One turn moves every row onto another: examples first, then more rows asked:
gak: [-2.02 -0.88 -2.76 -1.22 -1.59 -1.05 -1.95  0.63 -0.53 -1.33 -0.69  0.16
  0.65 -1.08  0.92  0.66  1.24  1.58]
pab: [-0.73 -0.99 -2.52 -1.36 -0.54 -0.97  0.40  1.13 -2.34 -0.47  1.18 -0.78
 -0.88 -0.71 -0.28  0.73  1.74 -1.18]
teser: [-0.52 -0.19 -3.31 -1.17 -0.87 -0.28 -3.06  0.28 -1.72  1.79  0.66 -0.59
 -0.05 -0.15 -1.45  2.23  0.90 -0.02]
Sima: [-1.86 -1.20 -2.11 -0.22  0.01 -2.85 -2.13  1.25 -1.93  1.84  0.08 -0.68
 -0.01  1.32  0.70  1.21  0.25  0.51]
Tori: [-0.21 -1.53 -2.74  0.74 -1.47 -0.88 -2.24  1.39  0.43  0.52  1.26 -0.77
 -0.80 -1.62 -2.24  0.20 -1.40 -0.89]
kodo: [-1.95 -2.36 -2.37 -0.04 -1.34 -1.05 -0.50  3.46 -1.72  0.06 -0.51  1.12
  0.36  1.33 -1.29 -0.07 -0.86  1.04]
Rini: [-1.26 -2.06 -2.61  0.36 -1.69 -2.17 -1.13  0.89 -0.63 -1.18 -1.45  1.11
 -0.07  1.84 -1.95  1.06 -0.57 -1.16]
boma: [-0.57 -2.23 -1.71 -1.47 -1.63  1.12 -1.06  1.68 -1.32  0.38  2.04 -1.41
 -0.08  0.07 -1.57 -0.16  0.03  0.99]
feze: [-1.09 -1.15 -2.36  0.60 -0.70 -0.66 -1.70  1.34 -2.40  2.21  1.86 -2.08
  0.11 -0.01 -1.72  1.54  0.00  0.06]
mobak: [-1.69 -0.17 -2.73 -1.04 -0.65 -1.06 -1.26  0.77 -0.02 -0.66 -1.56 -0.22
  2.16  1.06 -0.28  1.73 -0.49 -0.92]
Gitop: [-1.04 -2.85 -2.52 -1.27 -1.43 -0.68 -1.14  1.32 -3.24  0.29  0.34 -0.12
 -1.93 -1.31 -0.15  1.49  0.22 -0.68]
nubek: [-0.47 -1.41 -0.84 -1.41 -0.68 -1.41 -1.61  0.26 -0.90  1.34  0.15  0.85
 -0.14  1.65  0.24  2.26  0.72  0.50]
sufa: [-0.99 -2.38 -2.97 -1.16 -1.54  0.65 -1.53  1.42 -1.37  0.15  0.85 -0.34
 -1.44  0.16 -0.67 -1.02  1.31  0.64]
fomo: [-0.11 -0.78 -2.40 -0.44 -0.66 -0.08 -1.80  2.10  0.34 -1.18  1.86 -1.36
 -0.05 -0.97 -1.47  0.09 -1.36 -0.74]
vub: [-0.58  0.04 -2.10 -0.76 -1.66 -0.24 -0.72  1.74 -0.38 -0.47  2.04  0.39
 -0.56 -1.47 -1.23 -0.36 -1.25 -0.92]
runut: [-0.73 -0.38 -3.03 -1.38 -2.47 -1.50 -1.60 -0.33 -1.72  0.29  1.52 -1.93
  0.11 -0.82 -2.12  0.68 -1.24 -0.81]
peb: [-0.86 -2.45 -3.21 -1.53 -0.87 -1.94 -1.48  2.33  1.01  0.56 -1.63  0.09
  0.53  0.18 -1.57  0.66  0.78 -0.09]
poz: [-1.69  0.49 -2.76 -1.13 -2.18 -2.02  0.01  2.05 -0.70  0.08  0.29  1.06
  1.27  1.02 -0.19  0.84 -1.29 -0.09]
Tukun: [-0.16 -1.25 -2.90 -0.59  0.43 -3.33 -0.50  0.90 -1.90 -0.96  0.09 -0.93
  0.52  0.46 -0.32  2.04  0.77  0.68]
rofat: [-2.15 -2.37 -2.08  1.14 -0.96 -1.15 -0.82  1.73 -1.38 -1.06 -1.23 -0.91
  1.23  1.21 -0.22  1.58 -1.89 -0.85]
zapa: [-0.69 -1.11 -2.43  0.27 -1.53 -0.14 -2.54  0.90 -0.48 -0.83  0.49  1.40
 -1.71 -0.43 -1.79 -0.46 -0.73 -1.09]
Mak: [-1.56 -0.47 -2.06 -1.00 -2.34 -1.01 -1.18 -0.30 -2.16 -0.52  1.40 -0.94
 -0.91  0.65 -1.07 -0.34 -0.69 -1.65]
bavup: [-0.43 -2.36 -2.25  1.58 -0.58 -2.43 -0.78  0.93 -1.38  0.62  0.70 -0.41
 -0.37  1.40  0.11  2.10  0.56  1.32]
balo: [-2.45 -1.76 -2.17  0.40 -2.62 -1.88 -2.12  0.56 -1.95  0.30 -0.52  0.03
  0.69 -1.80 -0.86  1.33 -0.94  1.83]
Rosu: [-0.12 -2.05 -2.76 -1.05 -1.24  0.20 -3.15  0.26 -2.41 -0.19  0.13 -0.14
 -1.49  0.06 -0.69  2.71  0.11 -0.49]
sop: [-1.23 -2.50 -2.59 -0.43 -2.42 -2.76 -1.39  2.01  0.41  1.17 -0.32 -1.01
  0.59 -0.16 -0.87  2.00 -2.12 -0.84]
gug: [-0.16 -2.47 -1.63 -1.43 -0.73 -2.65  0.23  1.19 -1.97  0.80  0.06  0.32
  0.21 -0.69 -0.71  2.43  0.24  1.25]
delo: [-1.27 -1.14 -1.99 -0.58 -1.02  0.19 -1.89  2.41 -1.51 -0.94  1.11  0.70
 -1.28 -0.89 -1.18 -1.03 -1.48 -0.63]
sodo: [-0.71 -2.60 -0.57 -1.88 -0.13 -2.11 -1.73  0.94 -2.52 -0.12 -0.30 -0.42
  0.18  0.87 -0.37  2.63 -0.98  0.14]
Gogu: [-0.89 -1.38 -2.84 -0.32 -1.15 -0.28  0.27  1.00  0.61 -0.65 -1.39  0.95
  1.41  0.62 -0.19  1.53  0.82 -0.04]
Resas: [-1.57 -2.09 -0.92  0.40 -1.30 -0.41 -2.71  0.39 -0.87 -1.58 -0.39 -0.99
  1.42  0.28 -1.98  1.57 -0.21  1.66]
zosup: [-2.14 -1.85 -2.36  0.10 -1.55 -0.74  0.13  2.18 -0.34  2.19 -0.99  0.51
  1.55 -0.33 -0.29  0.91 -0.39  0.68]
fak: [-2.60 -1.75 -3.09 -0.83 -1.07 -2.03 -0.64  2.00 -1.45  0.93 -1.90 -0.22
  1.54 -0.94 -0.33  1.03 -1.22 -0.50]
fabe: [ 0.38 -2.53 -3.62 -1.06 -1.50  0.65 -2.29  0.99 -0.53 -0.11  0.99 -1.39
 -0.61 -0.46 -1.93  0.52  0.71  1.26]
vefi: [-3.13 -2.67 -0.39 -0.20 -1.50 -1.40 -1.01  1.74 -0.77  0.49  0.11 -1.61
  0.64 -1.08 -0.07 -0.14  0.25  0.60]
Kene: [-2.16 -2.13 -0.91  0.60 -2.40 -1.17 -1.29  0.06 -0.42 -2.05  0.18 -0.72
 -0.15  0.02  0.97  1.18 -0.12 -0.15]
Vor: [-2.12 -0.17 -0.78 -0.73 -1.57 -1.74 -1.02 -0.37  0.00  0.08 -0.01 -0.72
  1.68 -0.50 -1.66  0.64  1.12  0.19]
Res: [-0.43 -1.20 -1.85  0.57 -0.50 -0.38 -0.20  0.96 -1.97 -0.48  2.08 -2.01
 -0.29  0.82 -1.32  1.44  0.87 -0.84]
dibu: [-0.43 -1.67 -2.32 -1.05 -1.51 -0.45 -1.19  2.76  0.90 -0.80  0.52 -0.70
  1.33  1.51  0.04  1.97 -1.41  0.52]
linu: [-1.03 -3.30 -1.71  0.72 -1.77  0.08 -0.70  1.54 -0.17 -0.05 -1.25  0.20
  1.10  0.71 -0.57  2.38 -1.44  0.31]
Bizi: [-0.73 -1.08 -3.34 -0.32 -0.49 -0.54 -3.17  1.60  0.14  0.09  0.19  0.02
 -0.98 -1.17 -2.19 -0.73 -0.19 -0.68]
Nuz: [-1.35 -1.57 -3.85 -0.11 -2.56 -1.76 -2.33 -0.43 -2.11 -0.22  0.47 -1.14
 -1.58 -0.48 -1.32  0.26 -0.78 -1.12]

nubek goes to Sima
Res goes to pab
And these:
zosup goes to rofat
Mak goes to sufa
kodo goes to Rini
delo goes to zapa
Vor goes to vefi

